In the data rows, 128 means zero.
Here is a table of points, one per row:
125 152 133 161 104 178 116 147 119 108 97 170 149 138 125 111 124 98 112 107 132 110 122 119 133 97 160 134 119 130 166 118 104 85 110 111 128 120
110 124 104 157 126 105 156 141 106 143 123 106 124 158 122 95 151 161 129 107 222 110 82 144 110 146 140 151 128 114 127 128 144 128 89 115 162 115
117 149 138 156 137 118 96 132 106 159 114 101 129 169 147 143 126 155 133 143 90 125 130 129 134 167 92 121 147 151 152 142 149 114 134 136 193 123
173 125 147 159 169 104 158 115 115 132 130 162 149 171 118 128 129 139 126 153 84 68 149 142 100 102 103 141 138 146 157 122 151 107 127 138 120 109
135 126 161 89 180 81 96 143 214 127 110 91 132 137 148 135 131 110 120 130 138 158 122 141 100 134 140 130 152 121 156 102 134 142 127 151 101 121
126 176 99 85 118 100 95 136 100 135 92 109 146 186 117 135 141 129 124 148 122 146 115 148 112 148 126 87 115 120 108 118 111 127 143 141 106 129
109 122 108 121 122 138 140 113 141 157 161 159 124 125 136 136 167 88 156 107 99 120 125 146 133 126 125 104 163 96 100 111 138 135 109 108 139 122
105 98 99 108 139 145 120 96 107 108 122 133 113 105 99 127 114 136 154 167 127 141 135 166 137 119 173 145 130 114 104 104 186 95 87 171 154 134
103 151 103 113 113 147 118 113 124 173 163 145 111 139 102 107 158 132 102 85 124 132 135 122 98 146 152 105 176 110 163 137 92 150 149 170 108 106
129 174 129 146 102 152 108 152 119 144 115 165 143 108 132 94 138 140 104 99 127 115 118 136 123 99 134 98 154 115 135 124 139 125 120 157 138 135
120 95 160 141 108 129 105 114 132 133 154 99 145 115 162 129 164 123 115 125 158 152 157 136 105 147 94 94 89 122 94 81 106 117 97 94 125 132
159 141 134 143 100 173 123 146 98 124 170 102 70 130 141 87 122 116 121 146 122 101 137 113 133 149 141 166 136 120 145 129 108 159 98 138 148 135
112 144 157 148 137 158 169 137 122 117 110 134 99 130 116 141 116 133 125 123 131 81 162 247 157 135 137 104 141 127 94 128 127 146 149 111 97 147
143 123 135 126 128 142 138 115 122 94 161 125 70 132 89 151 91 135 97 125 157 193 128 104 119 127 91 176 128 92 148 140 129 108 143 136 107 138
125 157 165 144 136 168 146 107 124 127 136 132 132 143 150 152 154 83 104 137 116 144 127 125 156 127 131 180 147 120 85 128 105 145 140 128 134 96
137 119 129 119 120 142 155 122 107 100 160 126 149 136 157 138 127 129 142 123 115 146 129 136 148 135 168 122 112 144 103 151 132 120 127 133 126 92
123 137 134 119 111 104 154 148 161 148 141 112 117 193 139 180 115 147 134 121 137 88 115 118 143 152 157 156 130 143 149 113 155 118 135 91 114 142
114 137 131 92 158 132 92 169 144 143 94 148 166 133 97 142 150 158 86 122 112 125 130 123 147 109 104 144 142 163 124 95 117 128 90 125 173 160
113 126 104 150 123 112 146 207 124 143 107 137 112 134 161 127 134 132 156 195 109 117 129 128 114 146 148 154 140 101 88 118 125 105 129 129 120 115
75 120 109 123 126 153 158 146 123 115 154 106 126 163 129 135 135 163 98 128 95 156 105 136 109 128 140 132 108 116 139 190 120 102 165 103 84 182
150 193 120 169 132 121 95 110 125 158 102 95 157 90 81 139 127 121 165 162 145 129 111 123 160 109 132 130 136 144 129 181 119 80 121 124 105 80
131 108 114 140 116 178 89 124 160 176 107 153 143 120 114 218 100 104 134 114 139 138 129 119 153 114 127 111 114 98 95 146 141 162 168 143 140 89
137 169 96 150 112 99 146 126 106 107 123 176 77 122 144 151 166 156 188 134 152 149 98 124 125 116 122 125 101 142 149 83 129 125 137 116 98 154
111 158 156 89 124 147 98 107 117 141 164 94 119 153 106 107 131 161 140 147 102 159 130 152 143 131 162 136 146 127 165 122 146 131 116 136 152 110
139 155 134 154 128 160 145 124 131 83 118 135 165 149 165 132 103 141 131 155 127 141 137 92 119 121 142 151 127 118 124 138 143 148 137 160 134 126
88 150 161 109 121 132 121 135 137 91 145 90 164 121 154 108 145 104 133 166 158 92 189 117 110 111 115 100 111 92 140 124 108 111 132 131 133 144
102 124 78 142 136 97 79 115 127 97 150 101 105 113 164 141 168 132 127 96 118 126 199 143 183 142 133 143 107 143 120 133 128 141 132 130 126 106
119 146 153 123 143 114 108 159 102 155 104 114 100 90 99 114 83 112 176 107 126 118 132 123 121 144 141 115 65 121 166 120 106 202 80 120 124 135
116 117 102 82 115 160 169 119 146 107 65 103 126 113 164 161 130 131 113 95 121 156 134 145 113 102 137 135 108 117 170 110 134 152 134 122 161 83
133 70 145 125 114 143 112 117 99 125 83 113 100 118 107 138 109 131 137 95 107 144 127 97 143 159 112 151 120 145 132 117 144 118 129 130 103 117
91 80 128 127 97 116 170 152 144 145 115 143 123 98 131 97 165 109 91 137 123 125 130 120 149 114 113 121 130 104 172 123 187 119 146 115 122 130
136 111 161 96 123 122 122 151 106 147 171 165 134 93 140 117 149 156 117 133 127 144 103 128 128 94 180 162 105 147 122 114 134 145 150 101 129 115
106 144 118 110 160 147 130 146 111 102 117 162 158 142 115 96 146 101 103 120 124 135 114 129 116 151 99 152 101 141 113 154 230 142 111 132 130 143
115 114 91 95 124 106 103 130 110 116 123 157 165 131 123 108 124 109 134 125 114 126 150 128 136 147 105 149 148 106 169 93 107 112 151 100 83 123
165 126 132 103 120 129 111 148 139 102 104 145 113 73 129 153 166 128 152 144 130 114 137 138 107 125 136 137 125 128 160 168 159 83 150 125 161 171
124 146 116 148 119 146 117 101 148 103 127 120 142 111 125 108 118 85 133 124 177 113 86 132 140 212 142 137 147 177 165 100 129 124 189 133 133 155
139 134 199 116 117 88 111 107 131 109 161 149 138 82 155 139 129 146 129 137 117 108 108 124 164 145 134 83 130 99 164 109 147 91 143 120 130 88
115 152 169 142 123 118 135 134 158 116 86 101 84 104 152 124 138 107 63 62 151 119 101 125 100 133 123 125 161 137 89 117 156 108 119 196 71 110
140 112 113 130 100 134 120 130 193 122 166 117 182 140 99 106 166 90 149 121 118 136 122 121 127 164 146 109 116 141 96 131 145 141 140 155 79 121
149 103 148 119 129 90 125 123 107 115 100 151 178 118 123 148 134 112 66 158 158 135 76 143 193 140 138 148 120 62 117 140 51 138 119 195 135 186
110 111 169 130 168 161 111 110 105 147 152 179 112 133 154 157 113 137 139 119 163 120 119 101 97 144 147 84 152 147 128 123 151 127 118 161 118 146
168 146 119 102 120 138 132 157 113 135 145 121 134 82 143 113 117 130 112 133 164 211 162 160 135 140 129 108 163 154 91 115 145 120 162 111 139 120
140 149 137 95 137 140 133 147 142 94 139 120 124 95 161 149 147 148 167 90 106 94 101 136 94 142 100 128 111 101 88 138 88 102 128 115 143 148
107 120 133 153 136 169 99 130 112 103 137 91 138 111 89 120 144 150 99 159 84 123 82 143 91 140 100 110 148 129 117 98 105 118 126 89 137 146
148 123 155 77 97 159 135 100 161 114 122 99 144 119 103 96 72 158 149 109 131 100 127 104 129 116 125 143 130 123 120 160 128 117 114 111 119 135
146 106 126 106 124 110 73 100 89 141 92 122 112 162 127 148 138 125 120 103 148 130 151 124 113 90 174 131 124 151 107 145 123 133 149 124 139 126
131 109 127 180 114 119 148 129 138 164 92 101 148 105 84 119 125 197 113 112 91 132 117 153 103 140 132 158 121 122 98 84 116 104 110 134 108 98
137 116 110 97 147 149 121 131 133 101 142 168 136 156 101 105 134 155 91 164 172 80 113 179 104 137 115 146 107 208 109 110 113 147 98 120 113 102
132 148 96 139 116 145 96 114 127 101 109 127 152 109 143 116 133 116 123 122 104 115 130 133 98 94 110 116 130 125 123 109 148 157 102 115 103 142
118 115 151 127 131 78 104 131 93 124 163 100 164 133 117 134 111 138 156 130 124 135 103 124 119 105 136 155 158 153 117 129 142 168 152 129 101 129
114 157 149 160 125 139 163 98 144 93 112 137 112 127 78 160 148 141 132 137 153 139 136 96 156 150 97 168 141 125 135 125 127 179 125 116 126 113
115 125 125 94 188 164 172 113 104 166 133 102 130 114 113 117 140 125 120 138 106 147 104 102 157 81 118 91 132 170 122 124 107 121 137 136 100 135
144 86 81 127 190 143 106 91 172 135 146 134 94 127 151 95 129 120 70 144 119 116 133 129 112 192 92 144 124 136 120 162 85 141 101 111 167 94
160 110 118 92 154 174 154 127 121 162 97 96 95 151 119 127 141 119 144 163 146 78 153 89 150 141 164 94 137 115 103 100 141 110 126 120 118 138
99 103 87 139 136 99 140 144 119 166 165 114 138 105 88 108 114 107 134 98 142 101 112 135 122 117 126 109 129 102 109 127 110 110 177 110 152 151
219 106 140 148 146 168 136 104 132 148 119 108 127 151 116 113 154 114 164 119 128 151 99 160 135 87 118 124 140 127 155 112 139 128 158 159 124 168
124 117 168 157 83 117 115 117 140 156 104 123 102 116 122 106 98 106 118 156 96 138 127 114 133 127 134 100 126 151 104 175 121 130 102 78 133 162
119 129 118 147 127 124 142 169 131 146 127 100 134 150 142 115 105 88 130 164 123 149 124 163 96 113 136 161 151 102 126 102 130 129 131 110 143 146
137 145 138 93 119 82 172 121 118 80 137 161 157 125 100 114 98 132 115 126 113 118 131 118 105 126 149 125 124 150 107 95 119 111 131 117 161 97
142 84 149 160 101 155 85 140 131 154 162 103 141 176 161 118 92 146 136 114 136 135 124 117 155 121 95 144 108 129 135 129 157 131 96 125 98 139
143 124 118 115 115 126 155 165 102 152 119 100 137 125 160 106 91 111 142 156 141 157 115 110 116 141 91 130 159 159 105 152 112 135 113 149 137 121
106 111 73 142 111 138 123 120 141 94 144 140 96 128 141 116 87 133 142 169 124 141 104 118 168 84 92 107 127 103 138 112 98 123 111 162 121 136
132 139 150 134 141 129 86 126 104 87 125 103 101 140 93 144 140 98 134 131 117 123 104 97 136 103 140 95 109 107 87 120 148 128 146 88 152 111
131 129 122 95 98 109 97 137 98 155 146 159 120 89 119 141 117 173 132 130 140 93 157 92 145 132 74 156 163 115 103 130 136 160 155 155 123 120
140 96 110 137 127 113 167 143 115 109 165 91 121 102 137 197 127 89 124 142 89 109 121 101 118 136 123 114 96 166 154 151 113 141 126 169 156 90
138 173 134 155 184 114 147 144 144 166 96 131 131 136 125 102 143 130 122 117 141 138 169 111 120 142 118 153 91 125 114 110 132 118 144 88 133 122
130 122 108 100 120 108 122 124 172 140 109 144 86 86 109 108 110 138 116 182 87 120 130 120 117 118 116 128 89 125 144 144 126 176 130 120 113 130
155 140 137 114 93 99 116 95 107 138 101 146 92 141 168 98 109 114 110 151 113 96 119 121 142 119 114 133 89 112 111 161 136 116 103 110 95 133
115 104 154 145 139 163 147 161 106 101 73 152 136 142 165 114 141 186 160 133 121 157 128 116 142 154 137 85 149 146 163 156 94 150 138 117 120 100
124 138 143 84 94 98 153 111 111 131 128 125 101 181 136 127 100 88 130 101 107 130 117 144 140 128 75 110 138 142 145 146 143 146 120 132 130 116
147 135 98 165 147 135 101 156 130 99 159 109 145 103 160 145 108 135 127 86 116 117 135 138 143 89 152 134 137 130 144 141 141 122 109 114 114 157
127 156 132 144 133 120 168 104 150 131 154 105 138 121 134 108 115 170 108 105 123 157 139 107 173 112 113 90 77 86 102 127 153 144 133 152 168 128
119 137 148 130 147 87 171 92 109 140 133 106 140 99 148 137 149 102 132 105 136 133 145 119 159 74 143 173 172 154 150 135 113 142 106 117 115 161
These points spread out most along one direction. Take the direction at right angles to it along which they spread out most. Go by this last direction. For each point below, how far along it does it lie, from 0 to 99? The average is 50, and the first point in the table lies past the average. One standard deviation of the points above along it is 16.
103 128 93 160 153 101 130 110 118 108 122 148 147 119 144 143 109 129 118 128 101 129 116 119 112 143 170 109 185 111 144 120 132 126 82 108 122 140 56
121 109 159 165 216 125 125 129 110 116 157 153 112 116 123 128 87 128 125 120 148 138 138 152 132 119 118 93 98 114 157 153 116 110 155 153 126 94 53
115 135 117 100 111 140 110 176 147 137 154 168 118 136 109 147 117 80 113 117 143 155 145 134 137 105 134 132 127 156 155 112 115 96 119 109 112 124 60
189 128 116 124 120 127 160 121 105 150 128 145 152 136 86 169 118 150 118 130 135 140 147 119 142 184 133 95 134 113 152 141 137 153 110 127 129 180 49
164 88 135 155 96 93 151 99 143 136 128 161 123 163 134 89 104 131 135 115 118 166 167 94 117 128 132 97 143 122 106 130 109 154 122 127 151 129 35
137 128 94 127 149 113 136 138 142 87 119 113 137 149 114 117 135 125 161 115 183 101 110 132 115 100 137 92 166 99 109 166 142 145 146 87 122 95 65
137 132 117 128 140 115 99 113 119 161 130 156 157 119 160 109 127 111 135 94 82 126 105 144 113 169 150 170 97 111 147 118 118 120 157 125 120 134 55
102 152 94 162 96 104 146 110 145 154 134 104 122 117 162 160 124 149 96 146 168 101 143 135 116 116 134 90 120 195 137 111 134 128 156 141 132 171 60
82 101 145 147 109 124 131 77 157 167 128 140 134 128 135 156 162 117 138 169 172 138 167 136 93 89 95 149 93 102 167 166 95 156 115 125 180 80 31
111 117 110 114 126 134 141 111 109 139 106 147 150 118 168 134 101 154 157 134 147 111 125 111 122 121 136 163 121 131 106 120 133 114 156 140 133 145 56
139 162 143 93 155 110 126 131 202 149 152 155 124 130 150 136 121 158 177 118 119 122 111 141 109 123 137 146 132 147 110 147 112 90 73 111 147 131 47
68 108 130 128 90 129 143 112 134 100 117 145 149 135 86 129 165 89 185 98 124 144 178 143 107 139 108 140 98 125 100 158 97 102 131 162 145 148 56
161 133 104 125 107 130 142 154 111 131 160 96 119 145 88 137 163 127 117 103 125 128 153 120 103 135 139 114 118 110 165 110 132 93 87 129 108 121 54
129 103 140 158 150 94 112 149 174 82 107 138 80 158 90 109 131 125 133 116 120 119 135 103 157 114 133 133 138 152 115 139 108 134 175 160 167 146 47
